Each row is where one point has got to under a steady rotation. How many ticks took it there?
The counts run from 0 to 460.
[ 93 134 153 102  94 149  71 169 160 171 110 102 140 140 130 125 144 105
 167 135 127 125 117 128  92 172 147 142 150 155 155 123 130  96 152 143
  99 141 125 139 127 146 158 195  85 121]
280
[127 135  87 112 109 149 105 147  87 159 130 104 131 155 158 178 150 130
 152 100 109 125 128 134  92 169 159 115 158 137 123 118 111 131 174 130
  95 139  92 134 101 156 151 191 133 106]
36
[122 155 125 101 113 148  78 150 116 167  84  81 139 137 141 142 156 101
 151 117 139 141 122 132  84 183 164 126 143 157 152 140 104 130 139 138
  94 127 114 135 147 136 178 172  92 122]
419
[104  97 127 118  94 165  78 171 143 135 157 103 138 164 157 110 119 119
 148 115 136 157 140 169 105 161 180 142 160 157 125 110 114 119 162 126
 131 118 129 126 125 157 169 169  73 106]
56
[119 118 118 112 109 173  84 144 136 146 130  79 165 161 156 113 112 106
 139 115 105 153 109 148  92 172 161 144 139 155 139 115 105 142 145 143
 119 161 131 131 118 168 161 196  84 138]
190
[112 122  92 104  93 164 111 140 110 148 107 101 117 152 151 143 103 120
 182 111 145 160  97 161  67 155 161 117 164 121 123 132 105 107 141 123
 122 133 116 109  91 151 147 178  89 138]
66
[124 123  95 134 133 167  96 135 134 152 118  94 144 175 157 170 141 112
 148 129 107 133 109 132  90 182 136 107 184 150 133 100  97 112 153 138
 104 135 122 132 100 124 153 175 105  87]
73
[100 126 131  93  93 145  92 145 114 147  98 105 133 141 143 110 118  91
 160 131 135 145 109 134 114 182 174 116 149 144 146 151 109 128 161 122
  79 139 131 126 157 133 189 189  64 128]
378
[111 156 138 140  90 140  86 134 104 166 100  95 158 122 176 149 134 107
 148 105 120 143  91 124  96 177 144  76 156 150 150 112 128 138 134 125
 105 122  96 163  94 128 162 200 101 112]
451
[105 158 152 121  80 163  76 167 131 175 102  99 147 127 158 131 154 103
 149 123 150 170 127 133  94 169 164 109 137 159 141 133 128 139 139 140
 107  92 119 151 138 137 173 171 100 109]
49
[110 117  94 125 110 171 100 149 114 141 125 115 130 186 155 146 113 117
 151 146 116 151 115 136 102 174 155 117 168 138 123 127  86 117 170 135
  97 116 158 115 142 113 170 175  79  86]
346
[ 92 111 125 137  63 142  91 159 144 154 117 138 139 158 175 133 137 111
 181 159 106 148 122 148 109 136 149  89 157 144 126 119 128 127 171 145
 125 123 133 134 109 141 148 195  75 112]
168
[115 148 123 146 110 146  72 162 121 167 125 124 166 149 160 166 175 125
 172 107 130 121 123 121 103 163 146 115 157 152 137  99 115 108 158 143
 105  98 100 140 127 136 147 185 109  78]
130
[131 102 137 119 113 159  75 138  97 158 143 104 155 152 162 122 122 110
 116 107 130 169 123 147 118 181 173 126 173 164 125 124  98 130 165 113
 108 145 114 133 122 165 176 167  87  95]
376
[102 119 112 124  83 156  99 168 131 160 159  89 144 158 146 114 144 128
 167 125 140 129 144 167  90 145 168 137 135 152 135 127 119 120 186 160
 115 130 104  94 126 168 152 181  89 109]
92
[107  93 112 130 111 165  78 125 140 166 136 117 168 149 165 139 119 113
 150 113 142 170 122 136 107 156 146 116 191 144 133 122  91  94 152 129
 139 142 109 136 103 180 161 153  93 120]
247
[ 97 117 127 107  79 175  92 152 136 150 115 146 127 157 162 130 107 110
 173 127 141 185 110 155  97 141 168 135 163 123 120 134 113 113 155 112
 113 121 149 129 128 171 160 185  94 126]
432
[104 128 109 147 102 165  92 140 114 164 124 125 162 142 169 181 127 117
 142 116 132 149 105 116 116 171 122 115 180 140 133 106 110 103 144 135
 105  96 138 160 117 124 157 178 109  72]
398
[102 129  94 150  83 155 113 144 135 155 134  91 169 162 172 126 159 109
 176 149 111 141 130 153  87 149 136  91 154 139 139 128 120 135 167 163
 134  98 100 118 110 147 147 177  99  98]
127
[117 131 113 142  97 176 101 157 124 162 164 105 161 189 162 156 145 125
 130 137 103 144 122 146  94 155 133 130 152 161 129 101 121 136 169 146
 118 125 128 136 106 157 156 188 117  69]
314
[ 99 110 107 145  85 144 111 139  95 142 120 125 145 145 169 141 112 100
 136 117 127 147  92 124 117 191 144  79 176 138 133 117 114 109 146 121
 105 105 120 154  95 119 168 172  97  91]
28
[111 112 123 141  90 177  89 155 154 144 125 116 147 155 167 137 140 111
 160 125 140 161 133 149  74 171 145 117 191 158 124 108 120 123 134 115
 142 106 124 142  79 156 146 143 104  93]
19
[135 105 107 114 121 176  84 155 124 139 120  95 137 159 169 168 116 119
 133 109 132 166 129 146  91 196 171 127 180 159 116 111 106 126 140 102
 117 124 129 149  98 141 166 155 101 104]
108
[120 124 118 105 109 171  92 169 123 166 123 128 116 165 138 164 147 118
 163 135 138 165 132 155  86 169 154 136 180 149 120 136 123 107 172 115
  92 119 123 137 121 157 168 148 125  91]
201
[101 132 124 158  83 146  78 161 145 154 140 102 170 151 180 116 142 104
 168 126 113 128 122 147  96 147 151  96 128 163 145 103 118 132 145 159
 134 112 114 133 123 142 149 196  79 110]
132
[ 86 111 101 153  74 167 121 126 126 153 148 120 158 160 168 124 144 107
 160 120 113 137 113 133  97 170 140 108 162 138 128 119 132 151 172 144
 119 106 109 129  92 173 149 185 119  84]
354
[106 122  97 141  77 152 135 118 104 174 131 101 157 160 171 134 140  91
 152 141 124 160 110 138  87 164 135  78 158 129 138 139 110 122 171 144
 117 110 111 123  93 160 163 161 126  87]
122
[112 105  90  92 112 162  97 139 120 141 121  97 135 166 143 124 120 105
 158 132 137 150 118 149  92 175 173 133 162 132 136 150  80 112 170 142
  88 143 130  97 145 144 184 167  73 113]
382
[126 155 102 125  78 179 107 144 117 166 105 107 149 149 181 163 157 133
 147 134 131 164 115 136  71 147 137 111 149 141 120 113 107 156 153 116
 104 120 134 146  97 143 151 187 120 109]
308
[119 118 109 126 100 185  98 139 150 151 116 115 153 191 158 130 126 118
 186 140 127 155 109 147  78 140 140 125 159 127 132 110  99 123 146 139
 130 125 132 116 115 160 135 184  81 113]
391
[103 101 118 140 122 165  92 140 116 156 143 129 152 182 141 135 119 105
 178 122 132 132 109 126 105 165 131 101 194 139 146 120 108  88 171 137
 102 112 111 117 126 144 148 164  93  74]
207
[103 116  90 149 106 140  93 129 106 157 128 114 162 161 164 142 102 116
 164 113 131 137  99 131 101 148 149  99 164 138 148 114  82  80 161 155
 115 115 109 103 127 128 153 182  74 101]
212
[116 113 137 130 126 147  69 161 122 150 147  89 153 152 151 131 125 104
 129 121 117 136 121 133 126 181 154 119 162 178 150 107 123 116 157 133
 106 155 109 142 130 127 172 181  82  84]
372
[ 92 129 110 151  79 173 102 133 148 154 121 107 166 167 181 123 114 108
 168 133 122 162  97 138  85 146 129 102 159 133 140 108 109 116 139 147
 137 102 143 137 104 140 144 181  91 108]
395
[108 131 132 126  77 172  99 154 112 158 144 103 147 159 169 123 120 131
 144 137 111 144 118 150  96 147 158 145 134 156 133 104 109 159 168 136
 109 163 145 131 104 147 161 212  84 115]
226
[113 123  95 123 103 177 108 123 135 152 119  92 164 172 173 121 121  89
 158 133 113 190 104 138  94 182 148  93 171 136 139 132 108 123 142 135
 132 114 121 141 112 160 159 154 101 117]
158
[ 96 116 112 143  71 141 108 158 123 160 149  93 157 149 155 100 155 120
 142 132 126 132 145 155  91 165 154 116 147 159 134 135 134 145 174 146
 127 113 104 111 110 159 171 165 104  86]
91
